Here are some points, one per row:
[ 1.6   0.23 -1.47 -0.5   0.31  1.27 -1.42  1.8  -0.03  1.34 -0.29  0.83
  0.89  0.03 -0.54 -1.06  0.79  0.13  0.59  0.64  0.72 -0.34  1.09  0.56]
[ 1.03  1.6   0.47 -0.39  1.31  0.51 -0.7  -2.25  0.01  0.05 -2.13  1.87
 -0.88 -1.12 -1.33 -0.31  0.19  1.15 -1.42  0.53 -0.42 -0.64  1.02 -0.24]
[ 1.93  0.46 -1.01 -0.41  0.7   2.12  1.01  0.22  0.88  0.03 -0.86  0.91
 -0.2  -0.98 -2.   -0.93 -0.78 -0.62 -0.37 -1.34 -1.25 -1.98 -0.37  1.12]
[ 0.83  1.11 -0.28  0.05 -0.35 -0.93  0.94 -0.68 -1.65  0.74 -0.01  0.76
  1.29 -0.98 -1.02 -0.54  0.88 -0.94  1.12 -1.28 -1.02 -0.15 -0.11 -0.96]
[-1.07  0.32 -1.78  0.47 -0.14 -0.94  0.97 -0.31  2.51 -0.04  1.78 -0.53
 -0.74 -0.43 -1.73 -2.16  0.   -0.14  0.03 -1.91 -0.49  0.67  1.39  0.56]
[ 1.29  1.5  -1.08 -0.77  1.33  2.15  0.61  0.22  0.09  0.51  0.1  -0.78
  1.83  0.67  0.93 -0.42 -1.28  0.22  0.48 -0.45  0.23  0.71  0.45  0.62]
[-0.07 -0.11 -0.79  0.88  0.5   0.93  1.85  0.89 -1.42 -0.54 -0.11  0.26
  0.8   0.48 -0.9  -0.3  -1.23 -0.39 -1.81  0.41 -1.14 -0.83  0.42 -0.72]
[-0.87  0.26  0.77  0.63  0.2  -2.06  1.6   1.25 -0.22  1.08 -1.16  1.43
 -0.71 -1.19  0.7   0.09 -0.45  2.44  0.4  -0.54  1.95  0.18 -0.46  1.16]
[ 2.56 -0.43 -0.56  1.49  0.62 -0.09 -0.9   1.05  0.11 -0.46  0.15 -1.06
 -0.55 -0.45  0.04  0.29  0.48  0.97 -0.57 -0.08  0.49 -0.29 -1.92  1.5 ]
[ 1.55  1.15 -1.18  0.69  0.04 -0.17  0.28 -1.45 -0.23 -1.45  0.88 -0.47
 -0.68  1.64  0.07  0.68  0.81 -0.2  -0.99 -0.72  0.17 -1.91 -0.91 -0.11]
[-0.88 -1.13 -0.11  0.17  0.55  0.31 -1.12 -0.66 -0.83 -1.07 -0.41 -0.86
 -1.62  1.43 -0.83  0.85 -0.19 -1.51  1.23  0.29  1.31 -1.16  0.42  0.03]
[ 1.75  2.4  -1.17 -0.19  0.48 -2.1   0.41  0.13 -0.3   0.56 -0.24 -0.52
 -1.2  -1.87 -0.35 -1.95 -1.11  0.45  0.09  1.01 -1.54 -1.14  0.91 -0.67]
[-1.34  1.33 -0.06  0.02  0.58  0.4   0.03 -0.02  1.7   0.72  0.21  0.46
 -1.04 -1.47  0.6  -1.09 -1.27 -0.01 -1.06 -0.3   0.18  0.5  -0.43  0.06]
[ 0.6   0.65 -0.21  1.1  -0.4   0.09 -1.33 -0.98 -0.63  0.48  1.12 -0.77
 -1.63 -1.03 -0.56 -0.86 -1.97 -1.04  0.48  0.75 -0.37 -0.17 -1.01  0.  ]
[-0.47  1.14  1.1  -1.22  1.69 -2.07  0.97  0.45  0.41 -0.99  0.47  0.56
  0.47  0.34 -0.7   1.46 -0.97 -1.08  0.34  0.31 -0.32 -1.36  0.61 -0.59]
[ 1.51  1.31 -0.65 -1.35  0.6  -0.17  0.24 -0.11  0.28  0.33  0.26  0.93
 -1.87  2.11  0.6   0.11 -1.47  0.94  0.65  0.04  0.06  0.1   1.81 -0.9 ]
[-0.46  1.4  -0.28  0.89 -0.24  0.9   0.23 -0.31 -1.78  2.1   0.5   0.51
  0.51 -0.74 -1.69  0.59 -0.13  2.28  0.75  0.25 -0.31 -0.35  1.34  0.4 ]
[ 0.38  1.27  0.74 -0.67 -0.97  0.97  1.86 -0.65  0.94 -2.17  1.01 -0.64
  1.83 -1.26 -0.4  -0.01  0.19  1.79  1.    0.41 -0.62  0.52 -1.15 -2.14]
[ 0.65 -0.17  0.96  0.07  1.5   0.8  -0.46  0.59 -1.87  1.15  1.15 -0.41
  0.03  0.58  0.54 -0.72 -1.13  1.03 -1.88  0.67 -0.08 -0.67  0.22 -1.22]
[ 0.79  0.25 -0.29  0.94 -0.06 -0.62  1.9  -0.49 -1.26 -0.24  0.38  2.04
 -1.23 -1.23  0.77  0.7   1.77 -0.63 -1.03  0.07 -0.18 -0.65  0.29 -1.35]
[-0.65  1.09  1.8  -0.49  0.79  0.67  0.84 -0.12 -1.27 -0.77  0.01 -2.18
 -0.39 -0.57 -1.01 -0.69  1.84  0.1  -0.02  0.71  0.05 -0.45  2.05  2.11]
[ 0.07  0.74 -0.04 -0.15 -1.55  0.5   1.1   0.08  0.13  0.51 -1.04 -0.25
  0.19 -0.61 -1.57 -1.7  -0.44 -0.54 -0.91  1.96  2.68 -0.47  0.85 -1.21]
[-0.91 -0.96 -1.67 -0.7  -0.54 -0.6   0.   -0.06  0.75  0.52 -1.03 -0.24
  0.45 -0.55  0.39  0.58 -0.13 -0.3  -1.33 -2.42 -0.18 -0.38  0.13  0.91]
[ 1.19  1.68 -0.64 -0.16  0.98  0.43  0.18  1.64 -0.55 -1.98  0.25  0.83
 -0.68 -2.53  0.57 -0.28  0.23 -0.17  1.11 -0.34  0.4  -1.93  0.87  2.56]
[ 1.94 -0.34  1.82  0.09 -1.64  1.42  1.5  -0.21 -0.12  1.23 -0.05 -0.09
 -0.42 -0.64  0.33 -0.93  0.32 -1.07  0.17 -0.1   0.37 -0.32  1.02  1.81]
[ 1.76 -1.08  0.47 -1.56 -1.42 -0.4  -1.15 -2.7  -0.22 -0.22 -0.36  0.96
  0.23  1.03  0.29 -0.17 -0.75  1.73 -0.02  0.02 -0.55  0.46  0.15  0.71]
[ 1.   -0.37  0.35 -1.58  0.18  0.22 -2.21  0.94  0.2  -1.44 -0.23  2.03
  0.12 -1.22 -0.41 -1.83 -0.29 -0.15 -0.52 -1.92  1.65 -0.16  1.01 -1.14]
[-0.3   1.61  0.16  1.83 -0.99  0.23 -1.17  0.24 -0.6  -0.44 -0.03 -0.06
 -1.06 -0.76 -1.   -1.18  0.68  1.52 -0.7   0.68  0.76  0.15 -0.81  0.44]
[-0.21  1.7   0.77  1.34 -0.47 -0.95  0.84  0.07 -1.15 -0.96 -0.85 -0.17
  0.7   0.18  2.41 -0.45 -2.11 -0.49 -0.68 -1.48 -0.05 -0.65  1.82  0.34]
[ 1.6   2.54  0.74 -0.84  0.62 -0.05  1.02  0.42  0.84  0.05  0.78 -1.07
 -1.2  -0.03  1.92  0.28  0.28  1.2   0.19 -0.54  0.15 -0.79  0.9   0.95]
[-1.06  0.46 -0.42 -0.01 -0.28  1.39  1.09 -0.2  -1.69 -0.54  1.14  1.11
  0.16  0.63 -0.08 -1.45 -0.75  0.82  1.78 -0.08 -0.09  0.36  0.07  1.45]
[ 1.19  0.54 -0.91  2.23  1.22 -1.01 -0.57  0.42  0.41 -0.65  0.58  0.78
  0.69 -0.24 -0.24  0.03 -1.36  0.11  1.18  0.63  1.05  0.45  1.52 -0.05]
[ 0.46  0.35  0.63  1.73 -1.76  0.24  0.7   2.99  1.5  -1.02 -1.11  0.51
  0.36  1.1   0.41 -1.23  1.27  1.37 -0.58  0.02 -0.48 -1.31  1.64 -1.28]
[ 1.64  1.14 -0.66 -0.37 -0.53  1.07  2.21  0.28 -0.46 -0.46  0.49  0.12
 -1.84 -0.63  0.71 -1.84 -0.16  0.06 -0.28 -2.22  0.03  0.93  0.95  0.  ]
[ 0.45 -0.21  0.03 -1.2   1.35  0.4  -0.19  0.36 -1.15 -0.58  2.27  0.28
  0.04 -0.89  2.27 -1.54 -0.26  0.87  0.62 -0.77  1.55 -1.21 -0.33 -0.92]
[ 1.04  0.71 -1.53 -1.03  0.56  0.65  1.4   0.23 -0.37 -0.62 -0.66 -0.98
 -0.3  -0.33  0.14 -0.63 -0.46  0.32 -2.67  1.14  1.61 -0.11  2.13  0.01]
[ 0.69  1.64  0.77 -0.23  0.71  0.   -0.16  0.13  1.27 -0.72 -0.73  1.1
 -0.4  -0.46 -0.23 -0.53 -2.08  0.27  1.06  0.84 -0.3  -0.85  1.56  1.33]
[-0.45 -1.14  0.44  0.47  1.07  1.68  2.05 -0.24  1.71 -0.12  1.69  0.73
 -0.43 -0.82 -1.81  1.09 -0.61  1.59  0.89 -0.25  1.17 -2.17  1.64 -0.65]
[ 0.38  0.09 -0.14 -1.11 -0.76 -0.99  0.11 -0.08 -1.52 -1.41  0.56 -0.11
  0.76 -0.77 -0.3  -1.06 -0.8   0.1  -1.35  0.43  1.41 -0.05  0.97  0.27]
[ 0.39  1.91 -0.06 -1.09 -1.26  0.17 -0.31 -1.77  1.13 -0.43  1.69  0.58
  1.72 -2.14  0.28  0.21 -0.13  0.35 -1.96  1.25  1.49 -2.37  0.63  1.22]
[-0.48 -1.04 -1.11 -0.83  0.74 -0.02  0.19 -0.48  0.38 -0.88 -2.39 -0.72
 -0.58 -0.98  1.72 -2.15  0.18  0.92  1.14  1.95 -1.3  -0.66 -0.24 -0.1 ]
[-0.1   0.19 -1.36  0.43 -0.17  0.49 -0.29 -0.95  0.77 -1.31 -1.8  -1.21
  0.01 -0.46  1.2   0.38 -1.38  1.    0.5  -0.91  0.18 -2.17  0.81 -0.36]
[ 0.47 -0.86  0.11 -1.59  2.75  0.23  2.07  0.19 -0.14 -0.66  0.34 -0.31
 -0.33 -2.01 -0.58 -1.52 -0.27  1.52 -1.37  1.16 -0.95  1.11  0.66  1.09]
[-0.43  0.64 -0.01 -0.74  0.28  0.52 -0.7  -0.12  0.34  0.62 -0.65 -0.27
 -0.35 -0.9   1.5   0.87  2.87 -0.82  0.45 -0.05 -1.44 -0.24  0.66 -1.32]
[-0.85  2.19 -0.82 -0.09 -0.08  0.42 -0.61 -1.03  0.66  0.59  0.82  0.06
 -0.9  -0.2   0.5  -2.08  1.35  0.89  0.28  0.1   1.5  -0.2   0.91 -0.9 ]
[ 2.15  0.27 -0.07 -1.53 -0.96 -1.56  0.69  0.5   0.36 -1.24  0.94 -0.44
  0.42  1.28 -1.65 -2.21  0.69  0.8  -0.03  0.99 -0.48 -1.42 -0.44  1.13]
[-0.27  0.37 -0.78  1.56 -0.28  0.98 -0.19 -0.45  0.78 -1.24  1.05  1.19
  0.55 -0.44  2.57 -0.98 -1.12 -0.64 -0.86  2.05 -1.19 -0.13  0.92  1.24]
[-0.05  0.32  0.07  0.64  0.68 -0.52 -2.    1.09  0.3   0.56  1.56 -1.96
  0.9  -1.01 -0.24 -0.44 -0.8   1.17 -1.23 -1.01 -1.2  -0.48  1.64  0.04]
[ 0.87  1.9   2.52  0.25  1.11  1.02 -0.58  0.77  1.05  0.07 -1.18 -1.18
  1.2  -0.47 -0.26 -0.73 -0.51 -0.31 -0.44 -1.24  0.15 -0.01 -1.03 -0.96]
[ 1.06  0.34 -1.89 -0.69 -0.39 -0.65  0.54  0.84  0.3   1.66  0.29 -0.12
  1.05 -0.53  0.89  0.98  0.7   0.97  0.53  1.01 -0.86 -0.57  0.94  0.58]
[ 0.89  0.05 -0.91  0.33  1.4  -0.81  2.16 -0.46  0.66  1.52  0.36 -0.43
  1.4  -0.72 -0.25 -2.07  0.64 -0.36 -0.6   1.32  2.   -1.96  0.87  0.73]
[ 0.94 -0.06  1.44  1.71  1.73 -0.54  0.51 -1.69  1.18  0.11  0.63  1.33
  0.11  0.92  1.2  -2.27  1.13  0.63 -1.47 -1.06 -0.79 -1.01  1.28  1.58]
[-0.61 -0.2   1.21 -1.19 -0.74  0.65 -0.29  0.62 -0.57  1.43  0.77  0.44
 -0.34 -0.08  0.73 -2.51 -0.49 -0.52  0.48  0.4  -0.82 -3.6   0.06 -0.8 ]
[ 1.02 -0.11 -0.5  -0.21 -1.09  1.12  0.09  1.01  0.69 -0.59  0.54  0.07
 -2.05 -1.2   0.39  0.45 -0.82  1.22 -0.81  0.21 -0.38 -2.08  0.97 -0.8 ]
[ 2.27 -1.22 -0.01  1.87  0.25 -0.06 -0.43 -1.03 -0.73 -1.29  0.08 -0.57
  0.17 -2.29  0.11 -1.06  0.82  0.36  1.3  -0.16 -0.15 -0.39  2.8  -1.54]
[ 0.98  0.47 -0.01  0.39  1.49  0.38  0.33  1.03  1.4  -0.32  0.51  1.28
 -0.67 -0.36  1.15  0.07  1.15 -1.26  0.13  1.51  0.43  1.72 -0.26 -0.41]
[ 0.44  1.84 -1.31  0.91  2.73  0.52  1.23 -0.73 -0.79 -0.23 -0.55  0.38
  0.5   0.11  0.39 -2.17 -0.14  1.5   0.62 -1.23  0.31 -2.36 -0.55 -0.76]
[ 2.09 -0.59  1.04  0.81 -0.2  -0.02  1.99 -1.05  0.86  1.82  0.3  -0.71
 -0.04 -1.3   1.15 -0.44 -2.4   0.43  0.52  0.04  0.82 -0.73 -0.08 -0.73]
These points spread out most along one direction. Take the direction at right angles to it along which they spread out most. Go by this last direction. For each point below, how far along it does it lie, from 0 to 99? 50 is the average, and the first point above lies past it. One standard deviation of the points above along it is 16.
[ 2.27 -1.22 -0.01  1.87  0.25 -0.06 -0.43 -1.03 -0.73 -1.29  0.08 -0.57
  0.17 -2.29  0.11 -1.06  0.82  0.36  1.3  -0.16 -0.15 -0.39  2.8  -1.54] 64
[ 2.56 -0.43 -0.56  1.49  0.62 -0.09 -0.9   1.05  0.11 -0.46  0.15 -1.06
 -0.55 -0.45  0.04  0.29  0.48  0.97 -0.57 -0.08  0.49 -0.29 -1.92  1.5 ] 50
[-0.91 -0.96 -1.67 -0.7  -0.54 -0.6   0.   -0.06  0.75  0.52 -1.03 -0.24
  0.45 -0.55  0.39  0.58 -0.13 -0.3  -1.33 -2.42 -0.18 -0.38  0.13  0.91] 50
[-0.05  0.32  0.07  0.64  0.68 -0.52 -2.    1.09  0.3   0.56  1.56 -1.96
  0.9  -1.01 -0.24 -0.44 -0.8   1.17 -1.23 -1.01 -1.2  -0.48  1.64  0.04] 50
[ 1.51  1.31 -0.65 -1.35  0.6  -0.17  0.24 -0.11  0.28  0.33  0.26  0.93
 -1.87  2.11  0.6   0.11 -1.47  0.94  0.65  0.04  0.06  0.1   1.81 -0.9 ] 38
[ 1.93  0.46 -1.01 -0.41  0.7   2.12  1.01  0.22  0.88  0.03 -0.86  0.91
 -0.2  -0.98 -2.   -0.93 -0.78 -0.62 -0.37 -1.34 -1.25 -1.98 -0.37  1.12] 43
[ 0.94 -0.06  1.44  1.71  1.73 -0.54  0.51 -1.69  1.18  0.11  0.63  1.33
  0.11  0.92  1.2  -2.27  1.13  0.63 -1.47 -1.06 -0.79 -1.01  1.28  1.58] 22
[ 0.83  1.11 -0.28  0.05 -0.35 -0.93  0.94 -0.68 -1.65  0.74 -0.01  0.76
  1.29 -0.98 -1.02 -0.54  0.88 -0.94  1.12 -1.28 -1.02 -0.15 -0.11 -0.96] 61
[-1.07  0.32 -1.78  0.47 -0.14 -0.94  0.97 -0.31  2.51 -0.04  1.78 -0.53
 -0.74 -0.43 -1.73 -2.16  0.   -0.14  0.03 -1.91 -0.49  0.67  1.39  0.56] 40
[ 1.6   0.23 -1.47 -0.5   0.31  1.27 -1.42  1.8  -0.03  1.34 -0.29  0.83
  0.89  0.03 -0.54 -1.06  0.79  0.13  0.59  0.64  0.72 -0.34  1.09  0.56] 67
[ 1.75  2.4  -1.17 -0.19  0.48 -2.1   0.41  0.13 -0.3   0.56 -0.24 -0.52
 -1.2  -1.87 -0.35 -1.95 -1.11  0.45  0.09  1.01 -1.54 -1.14  0.91 -0.67] 41
[ 1.94 -0.34  1.82  0.09 -1.64  1.42  1.5  -0.21 -0.12  1.23 -0.05 -0.09
 -0.42 -0.64  0.33 -0.93  0.32 -1.07  0.17 -0.1   0.37 -0.32  1.02  1.81] 54
[ 0.69  1.64  0.77 -0.23  0.71  0.   -0.16  0.13  1.27 -0.72 -0.73  1.1
 -0.4  -0.46 -0.23 -0.53 -2.08  0.27  1.06  0.84 -0.3  -0.85  1.56  1.33] 35
[ 0.38  1.27  0.74 -0.67 -0.97  0.97  1.86 -0.65  0.94 -2.17  1.01 -0.64
  1.83 -1.26 -0.4  -0.01  0.19  1.79  1.    0.41 -0.62  0.52 -1.15 -2.14] 60
[-0.27  0.37 -0.78  1.56 -0.28  0.98 -0.19 -0.45  0.78 -1.24  1.05  1.19
  0.55 -0.44  2.57 -0.98 -1.12 -0.64 -0.86  2.05 -1.19 -0.13  0.92  1.24] 36
[-0.65  1.09  1.8  -0.49  0.79  0.67  0.84 -0.12 -1.27 -0.77  0.01 -2.18
 -0.39 -0.57 -1.01 -0.69  1.84  0.1  -0.02  0.71  0.05 -0.45  2.05  2.11] 59
